In the rows, 128 means zero.
Named turns come first, each shown by rows before and after it. Which turns, in which order, take the first row of each pair that follows to the second? Write the first one first, as in the answered first pair.
turn K415:
[121 160 102 104 166 110  83 148 141 103] |-> [131 167  92 118 154  86 106 156 118 114]
[129 139 118 160 141 121 180 170 113 120] |-> [139 122 127 135  93 105 180 150 124 163]
[ 79 156 158 117 137 139 119 101 166 128] |-> [ 80 173 146 141 157 132 134 118 147 107]
[113 161 163 144 112 134 147  75 129  76] |-> [117 164 156 149 106 124 158  80 120  81]
turn K107:
[156 114 131 149 107 138 129 134 111 105] |-> [138 139 139 152 113 128 134 118 117  91]
[113 115 131 138 138 153 116 126 133 100] |-> [124 102 122 141 130 152 120 136 123 108]
[125 106 129 130 139 172 107 139 150 132] |-> [149 105 102 150 123 148 132 154 112 133]
[114 122 117 122 124 137 139 172 132 113] |-> [110 134 116 128 128 130 145 166 127 106]
turn K736:
[103 137 155 114 122 136 130  93 153 119] |-> [107 160 132 121 133  92 139 113 146 139]
[111 119 138 130 144 143 156 169 149 205] |-> [131 121 110 160 149 133 169 188 109 173]
[150  97 115 111 107 153 111 147 120 163] |-> [148 104 111 108 110 137 113 151 123 172]
[146  97 127  89  90 139 111 133 170 172] |-> [159 122  95 109 105  92 125 162 143 180]

(2 to 3 turns a pair)
[110 141 145 106 135 152 121  93 155  98] |-> [102 157 142 123 152 145 137 102 148  93] => K415 then K736
[125 110 154 118  91 149 107  90 161 173] |-> [164 132  91 173 111  98 134 141  87 137] => K736 then K736
[119 157 108 125 159  86 116 145 148 138] |-> [150 135  95 153 141 105 126 145 103  95] => K415 then K736
[153  72 121 126 126 170 110 142 118 135] |-> [134  96 147 145 119 181 131 111 111  93] => K107 then K736 then K415
[146 123 157 132  58 133 139  44 103  59] |-> [ 92 180 160 151 164 138 128  82 134  32] => K736 then K415 then K415
[107 155  98 113 176  88 110 148 137 123] |-> [145 137  85 139 124  84 141 142  84 113] => K736 then K415
[114 121 141 122 123 143 112 127 173 140] |-> [114 158 130 152 117 104 144 116 145 117] => K107 then K107 then K107
[ 95 128 161  99 119 143 113  98 173 147] |-> [ 84 167 136 130 177 121 120 134 158 124] => K415 then K736
[129 138 131 128 105 114 132  96 116  99] |-> [108 147 131 110 138 114 111 108 150 119] => K107 then K736 then K415
[127 128 133 110  84 109 148 127 125 164] |-> [141 116 128 109  78 112 141 123 112 147] => K736 then K415 then K107
[108  97 141 107 124 148 155 135 137 172] |-> [115 126 133 141 112 129 186 122  99 128] => K107 then K107 then K736
[149 123 111 144  83 110 143  98 113 123] |-> [122 147 116 118 114  90 120 104 158 157] => K107 then K107 then K736
[123 107 133 126 174 170  92 130 140  79] |-> [109 149 116 144 201 122 118 155 136 102] => K736 then K415
[110 143 161 164 114 115 182 133  93 114] |-> [114  98 180 116  86 140 149 119 136 163] => K415 then K107 then K107
[153 118  76 104 146  91  97 138 110  88] |-> [132  93 125  86 127 155  87  98 142  81] => K736 then K415 then K736
[126 105 111 145 128 108 136 142 116 152] |-> [126 114 113 140 117 100 139 130 115 150] => K415 then K107
[120 122 113 169 145 133 174 147  83 122] |-> [121  94 141 132  88 140 168 109 113 166] => K415 then K736 then K736
[118 113 144 123 150 182 109 141 143  91] |-> [113 156 140 152 145 146 142 126 120  67] => K107 then K107 then K107
[103 151 132 123 162 121 109 136 155 128] |-> [117 157 118 131 139  87 135 140 132 148] => K415 then K415
[ 89 149 146 151 151 152 102 148 145 135] |-> [108 157 130 164 115 106 135 152 118 171] => K415 then K415
[ 99 112 107 109 143 115 107 115 143 121] |-> [104 128  99 124 136  94 122 115 125 111] => K107 then K107 then K107
[128 134 127 153 133 135 144 143 109 118] |-> [109 135 149 126 129 140 131 125 145 148] => K736 then K736
[171 122  95 140 131 109 102 129 128  94] |-> [172 105 114 125 104 131  99 110 139 101] => K415 then K736
[127 154 114 137 155 115  94 118 121  52] |-> [150 144 107 122  81  64 125  97 110 125] => K415 then K415
[151 130  96 127 101  94 151 128  94 139] |-> [119 167 115 123 115  83 149 101 113 111] => K107 then K415 then K736
